In the rows, zero is written as 128.
One turn sends every row of this set to another row. A few are shown first. Where does it send the rows asked after them?
J_851: [129 125 148 145 142  84 125 128 139 119 131 123]
J_625: [107 120 148 124 104 159 151 145 123 109 128 131]
J_477: [135 119 154 139 144  90 135 134 140 115 133 131]
J_953: [123 136 120  86 130 132 109 129 148 134 136  98]
J_225: [121  85 157 148 120 141 127 144 115 114 147 154]
J_190: [122 114 138 162 132 132 142 129 131 151 122 120]
J_949: [123 115 131 155 130 128 147 124 125 158 125 120]
J_871: [119 113 138 100 135 151 108 123 131  73 138 106]
J_903: [118 111 135 100 135 154 115 127 132  79 137  99]
J_273: [128 121 152 141 143  86 123 125 146 126 134 127]
J_534: [113 106 117 108 130 177 127 104 106 109 133 124]
J_692: [ 98 126 153 123 101 150 153 139 118 113 134 132]
J_319: [154 122 123 136 128 124 135 106  87 108 137 159]
J_935: [130 131 122  90 136 123 107 132 146 138 129  94]
J_41: [119 111 120 101 139 179 124 117 105 110 142 114]
J_20: [149 139 102 105 119 100 104 109 110 114 124 128]
J_313: [157 130 136 132 110  99 102 128 111 118 139 157]
J_58: [122  94 157 155 122 148 129 139 123 111 145 153]
J_445: [148 141 127 120 112 106 104 140 103 115 133 161]
J_93: [123 144 122  89 131 127 101 121 145 134 137 100]
J_215: [109 109 115 110 136 181 127 114 103 110 138 121]
J_133: [115 141 123  87 137 128 100 116 142 127 137 102]
J_831: [118 114 139 161 125 129 134 115 128 156 126 121]
J_921: [121 153 127  94 137 124 101 129 141 137 131 107]
J_747: [118 143 126  88 127 131 100 130 142 135 135 101]
J_455: [114  87 150 148 123 137 134 131 113 118 143 160]
J_18: [111 108 110 104 128 177 119 110 107 112 137 129]
J_862: [150 117 120 135 121 127 123 113  79 103 142 157]
J_301: [152 131 134 128 117 101  88 134 112 124 139 157]
J_371: [121  97 159 149 122 155 130 138 112 106 137 154]
J_522: [138 103 132 130 150 131  90 133 145 133 139  95]
J_817: [107 107 120  99 125 177 123 108 112 112 141 134]
J_856: [123  85 151 147 119 139 132 137 116 113 147 159]
J_681: [141 107 133 131 151 130  87 128 138 138 150  97]
J_494: [161 136  99 112 123 110 119 105 110 121 118 143]
J_900: [118 110 110 102 131 179 116 105 116 116 128 129]
J_143: [102 121 145 117  98 150 149 146 121 107 123 135]
J_343: [149 124 105  95 107 139 110 122  94 121 148 145]
J_432: [130 124 150 143 142  89 130 124 142 118 127 118]
J_361: [163 121 120 121 129 123 125 110  92  94 138 155]
J_703: [150 120 104 102 117 131  95 134  92 125 145 151]
J_973: [122  77 143 139 124 144 129 142 111 109 141 162]
J_779: [138 123 110  89 110 136 109 135  89 122 145 153]
J_96: [130 116 150 149 134  95 125 133 146 122 112 126]
J_331: [131  96 132 126 145 124  84 123 144 132 144  97]
J_78: [124 121 144 144 141  89 123 131 146 116 121 118]
J_407: [153 132 104  98 126 105 110 101 116 107 121 132]
J_854: [116 108 138  95 129 144 117 123 128  77 145 102]

J_851 goes to J_93
J_903 goes to J_625
Where do these go?
J_949 goes to J_681
J_747 goes to J_534
J_779 goes to J_319
J_58 goes to J_78
J_371 goes to J_96
J_455 goes to J_273
J_313 goes to J_20
J_692 goes to J_831
J_703 goes to J_361
J_973 goes to J_477

One turn sends every row of this set to another row. A few are shown first. Where does it send the rows asked after them?
J_615: [120 120 143 127 125 147  98 155 126 142 106 146 116 130 126 143 119 118
 107 149 127 156 154 107 137 151 115 127 117  78  94]
J_932: [109 111  99 109 127 144 149 149 141 169 127 140 148 103  96 154 141 136
 158 104 125 125 137 101 104 124 166 139 144 117 141]
J_539: [120 132  94 146 161 138 143 150  88 128 137 134 107  82  98 127 104 134
 131 104 103 140 147 118 112  93 144 122  98 104 120]
J_168: [112  99 129 127 145 135  98 146  96 139 113 138  89 107  91 118 140 141
 163  82 152 135 117 100 101 140 127 121 126  99 129]
J_214: [129 107 132 137 138 174 103 165 117 154 140 151 142  98 112 150 128 116
 143 107 128 137 121  63 106 164 121 135 123 104 119]
J_380: [148 148 110 149 112 135 106 118 100 162 118 146 147 107 139 117 133 149
 120 141 133 140 118 138 167 126 134 145 148 135 115]
J_513: [150 133 120 112 163 118 105 126 107 157 150 145 142 122 122 156 143 147
 118 112 135 116 137  84 105 139 148 143 140 110 121]
J_219: [123 125 145 107 117 122 102 159 114 172 111 116 133 113 139 138  76 132
 150 127 147 132 150 110 134 115 119 119 153 115 112]
J_118: [ 99 153 102 138 123 131 103 170 134 136 149 126 116 138 126 137 118 149
 172 104 120 128 100 127 122  90 157 135 120 140 126]
J_125: [121 129 143 154 114 155 128 176 131 126 172 124 145 118 126 129 111 110
 111 139 125 145 107 135 134 111 156 144 118 139 100]
J_515: [147 137 129 159  94 191 128 149 108 158 133 111 119  76 131 121 132 124
 123 122 110 122 115 130 137 130 116 113 128 142 133]
J_944: [132 125 134 148  96 204 113 156 106 165 135 119 123  78 122 116 130 108
 137 116 119 127 117 106 134 140 117 114 126 134 131]
J_396: [138 129 107 171 114 174 105 119 139 156 142 140 114 118 139 131 150 135
 114 125 143 118 103  86 142 142 104 126 130  87 128]
J_392: [159 138 119 130 116 135 121 113 112 146 137  96 113  98 138 125 128 140
  90 128  99 114 111 135 154 117 122 138 125 117 136]
J_707: [ 73 122 129 100 133 104 119 168 135 132 124 130 121 137 110 129 115 146
 146 123 146 136 128 121  98 115 126 126 123  94 116]
J_242: [163 169 111 139 111 146 126 119 105 140 136 119 114 125 119 130 120 136
 168 128 132 117 133 141 157 135 157 113 132 148 121]
J_773: [119 126 148 118 127 149 100 161 128 137 110 147 111 129 120 142 118 114
 107 152 126 156 158 101 137 140 116 132 117  80  96]
J_848: [ 99 131 138 140 141 139 139 175 121 120 174 138 152 116 123 148  86 113
 136 119 122 133 113 100 106 123 107 124 118 100 123]
J_401: [134 140 125 125 141 128 124 138  82 145 154 130 131 112 148 156 103 136
 158 122 124  94 137 103 121 132 109 104 148  89 148]
J_704: [112 128 101 118 108 157 154 145 144 177 127 140 150 103  95 151 144 133
 156 122 136 117 139 103 113 124 160 145 153 104 139]
J_928: [124 150  83 152 110 160  95 128 102 146 114 132 117  85 126 102 169 150
 140 134 148 125 145 130 133 144 133 129 141 108 134]
J_439: [153 122 152 122 157 113 111 129 106 143 129 123 104 113  99 131  91 138
 122  93 145 144 122 107 121 110 138 131 135 137 104]
J_478: [157 145  97 126 108 135 100 135 117 150 156  82 133 117 138 120 136 120
 126 120 135 112 150 129 146 112 172 125 134 108 120]
J_753: [109 114 100 105 126 147 140 151 141 165 130 135 154 104  94 150 142 135
 161 106 122 123 138 104 103 113 165 147 143 119 143]
J_974: [119 119 138 115 133 152 102 160 125 137 101 138 109 125 128 134 127 120
  96 161 117 153 159 107 133 138 142 129 111  98  95]
J_495: [111 153 105 150 104 178 103 149 118 130 156 115 119 129 151 125 109 114
 110 126 108 129 124  97 124  94 120  97 106 107 119]
J_518: [123 105 154 155 131 150 147 130 101 134 140 146 118 137 112 144 130 106
 160 104 147 129 115 135 134 133 118 122 163  87 147]
J_274: [135 129  91 151 163 134 140 155  91 123 143 126  95  76  95 123 106 140
 135 106 112 141 140 112 111 102 153 127  99 105 134]
J_659: [124 120 102 172 134 134 108 134 142 151 127 150  88 122 115 120 147 158
 158 108 151 122  93 120 141 122 152 153 142 126 136]
J_631: [119 113 158 161 122 154 148 125  91 131 134 143 112 130 114 132 123  94
 140 117 143 131 117 135 137 120 114 107 161  90 135]
J_429: [121 151 104 135 119 172  87 165 129 135 162 108 131 132 144 134 109 125
 120 116 104 139 118  92 118 103 121 106  97 120 111]
J_946: [135 120 114 164 126 171  81 124 133 146 137 126 115 121 137 126 138 129
 115 108 137 127  98  87 141 143  87 115 125  94 118]
J_63: [108 109 103 114 116 151 152 149 139 173 120 134 145 110  96 153 139 132
 151 117 125 116 142 109 111 121 163 149 149 113 141]
J_794: [125 131 141 122 131 159 106 150 129 143 102 145 112 126 117 139 120 119
 103 159 121 155 162 105 128 144 134 128 112  82  93]
J_617: [124 105 149 153 128 153 147 132  98 135 142 146 115 132 114 143 127  97
 156 113 146 137 113 126 129 131 115 119 166  82 147]
J_330: [103 148 106 132 132 111 130 136 137 105 148 129 100 127 108 126 140 158
 129 148 142 126 111 148 118 130 155 143 113 105 122]
J_474: [130 100 149 163 129 155 144 130  97 131 132 142 111 135 111 133 122  98
 144 114 147 132 119 136 136 127 125 117 164  79 138]
J_829: [ 99 145 101 134 115 142 104 169 138 138 134 124  99 138 130 122 116 142
 155 120 116 130 119 127 124  83 172 129 117 150 126]
J_740: [128 130  97 138 155 134 125 149  96 120 135 128 107  78  95 127  97 131
 123 102 102 144 142 109 109 101 132 116  90 105 113]
J_211: [112 120 113 159 127 131  94 132 145 151 122 142 105 133 120 129 148 158
 168 103 152 115  86 117 143 133 126 146 149 115 130]
J_326: [134 130 125 152 101 148 123 163 133 133 164 103 138 113 139 130 131 113
 107 144 132 140 113 146 137 104 167 144 126 130 100]
J_511: [129 155 106 139 122 127 127 117 131  97 145 113  91 124 111 128 149 149
 139 150 143 120 119 153 125 127 157 137 120 120 124]
J_995: [119 129 100 137 155 127 131 157  95 120 134 134 101  81  97 126 102 137
 125  94 108 141 149 108 114  99 141 115  93 107 116]
J_887: [107 135  83 140 113 154  98 124 100 148 118 128 104  88 112 100 167 151
 150 123 152 122 130 121 119 145 128 120 133  91 141]

J_617 goes to J_932
J_211 goes to J_118
Where do these go?
J_326 goes to J_515
J_513 goes to J_439
J_974 goes to J_631
J_63 goes to J_539
J_659 goes to J_829
J_168 goes to J_707
J_753 goes to J_740
J_242 goes to J_478
J_330 goes to J_125

One turn sends every row of this set to another row. A few are shown first. Where does it send the rows asked after them?
J_566: [116 138 133 142  79 139 126 111 135 142 144 146 115 179 107 124 140 101
 122  97 134 125 142 121 129 138 138 116 133 152 105 144 113 135]
J_739: [138 144 149 146 122 125 127 103 161  96 146 119 102 112 114 151 141 104
 126 150 123 137 169 124 109 119 145 125 149  99 118 149 130 123]
J_818: [125 103 132 109 134 111 120 152 108 144 111  87 164 122 125 127 161 156
 144 115 109 148 120 156 139 121 105 159 135 130 112 130 124 126]
J_199: [141 167 125 130 115 131 114 106 164 143 147 109 135 130 124 147 158 116
 156 132 129 115 131 108 116 120 105 158 101 148 119 142 132 126]
J_345: [ 99 126 113 127 124 130 124 103 143 114 138 147 137 158  96 107 143 109
 129 162  99 138 134 145 137 120 150 129 116 153 140 152 145 139]
J_702: [105 122 106 114 145 123 112 123 146 113 135 133 153 129 104 100 164 130
 134 164  91 139 138 148 132 122 141 145 117 158 137 147 128 128]
J_329: [142 110 137 168 136 124 139 117 122 112 136 112 117  82 140 139 122 112
  98 149 128 145 149 139  95 130 118 119 125 106 104 119 131 157]
J_597: [141 137 118 120 132 136 146 171 118 120  98 134 120 143 118 146 130 160
 137 101 123 148 111 127 110 171 138 123 126 117 133 125 152 109]
J_979: [125 123 118  89 124 112 103 163 130 149 110 123 140 158 120 133 171 144
 154  97 122 144 135 145 127 113 120 153 127 117 119 134 143 116]
J_813: [151 132 111 112 134 141 136 150 127 129 107 131 110 129 136 113 138 153
 128  93 124 136  87 118 137 163 114 128 115 144 137 124 148 112]
J_430: [ 96 105 123  91 146 113 137 125  90 147 125 142 119 142 139 155 111 139
 152 118 137 127 123 139 121 148 132 149 146 107 113 148  89 123]
J_454: [130 143 108 132 138 145 141 111 134 135 144 137 146 108 113 128 147 126
 124 140  98 151  99 127 117 144 126 127  91 169 129 119 135 153]
J_525: [163 132 134 149 122 120 127 166 103 135 147 148 100 151 133 130 159 136
 131  85 131 137 168 112 106 135 122 132 130 141 125 125 129 162]
J_997: [113 105 136 138 109 134 132 152 129 144 133 105 125 148 107 160 143  91
 135 125 151 137 182 122 111 108 123 145 155  96 109 124 122 127]
J_809: [138 111 137 161 113 161 127 107 121 147 149 106 135 131 130 106 137 111
 112 120 128 125 116 134 118 152 119 124 119 165  88 139  92 142]
J_581: [166 135 136 139 129 117 133 156 111 123 144 147  82 145 128 151 134 127
 109  99 137 150 172 122 104 132 142 124 140 110 129 129 149 144]
J_381: [108  82 117 131 129 124 135 159 112 103  85 114 137 135 131 105 113 144
 117 143 123 135 126 158 119 148 133 135 141 116 123 129 141 106]
J_711: [138 129 129 149 122 117 136 105 152 110 145 118 112  71 128 151 139 104
 109 142 128 138 148 114  88 129 112 125 125 106 108 116 123 137]
J_660: [113  85 112 125 125 129 141 177 113 118  98 110 143 117 124 125 137 137
 111 136 132 132 138 146  95 163 133 136 136 105 108 128 121  99]
J_902: [110 138 134 143 110 131 127 109 152 126 158 148 119 171  99 123 130  87
 111 132 114 128 139 127 132 123 151 115 125 158 126 153 129 142]
J_53: [117 153 103 108 134 122 131 131 146 127 138 143 154 109 104 133 165 141
 136 129  87 154 119 127 126 134 131 136 106 168 140 115 134 140]
J_46: [156 117 123 128 131 146 121 125 124 132 123 115  92 125 141  98 149 150
 143  90 117 128  97 102 128 148  93 138 125 141 120 117 129 125]
J_167: [114  95 121 119 123 123 131 138 125 103  95 117 120 151 131  84 120 137
 121 125 118 130 117 145 163 132 127 128 151 142 140 137 142 104]
J_882: [120 120 137 120 163 138 139 123 130 123 148 141 110 118 161 165 115 105
 169 131 145 115 139 115 113 115 124 135 148 111 135 133  94 148]
J_77: [139 122 142 148 121 155 138 156 110 150 147  86 133 110 118 169 149 112
 133 124 144 134 151 116 106 138 110 162 141 100  99 131 119 138]
J_115: [127 132 126 117 117 134 149 180 120 119 100 120 134 139 106 157 138 148
 131 109 126 143 141 138 111 166 155 127 152 106 121 128 133  99]
J_573: [119 106 135 127 106 128 115 117 130 110 109 117  94 157 131  86 128 134
 142 107 110 123 132 127 161 112 119 138 166 137 129 123 133 118]
J_364: [109 145 114 109 142 121 119 112 115 130 139 158 155 120 159 145 119 134
 157 136 148 122 131 151 139 125 131 153 125 155 131 142  91 149]
J_102: [153  91 146 159 136 117 132 145  92 112 138 107 111 109 145 119 118 124
  89 135 127 143 166 149 113 126 128 136 149 119 114 125 128 149]
J_191: [114 130 119 108 158 111 130 108 122 133 140 159 148 136 149 148 129 135
 167 132 155 133 137 139 131 124 128 141 124 160 137 153  86 142]
J_196: [108 118 123  91 151 137 124 133 101 152 123 138 123 133 154 158 104 136
 150 118 136 127 119 150 123 145 142 147 142 109 108 129  87 125]
J_746: [133 130 130 156 132 150 134 112 132 138 167 121 138 113 124 121 130 101
  98 137 110 130 102 126 114 147 121 123 100 170 111 136 114 156]
J_715: [144 146 143 152 126 120 134 121 138 105 140 143  90 138 114 158 136 112
 123 130 133 144 171 126 106 127 147 110 139  92 122 149 150 144]
J_397: [112 126 137 139 113 109 128  90 163 132 132  91 153 132 121 130 139 106
 147 149 123 127 147 126 132  96 104 150 126 158 118 133 115 124]
J_981: [105 123 134 122 141 125 144 119 115 115 149 142 114 110 157 161 110 108
 159 135 139 103 138 116 121 118 117 153 152 107 134 142  99 155]
J_814: [145  95 147 166 127 127 119 152  94 116 139 108 127 137 144 100 137 130
 118 123 120 133 176 150 128 114 126 139 158 145 114 123 113 162]

J_979 goes to J_199
J_196 goes to J_364
Where do these go?
J_573 goes to J_566
J_381 goes to J_345
J_115 goes to J_53
J_167 goes to J_902

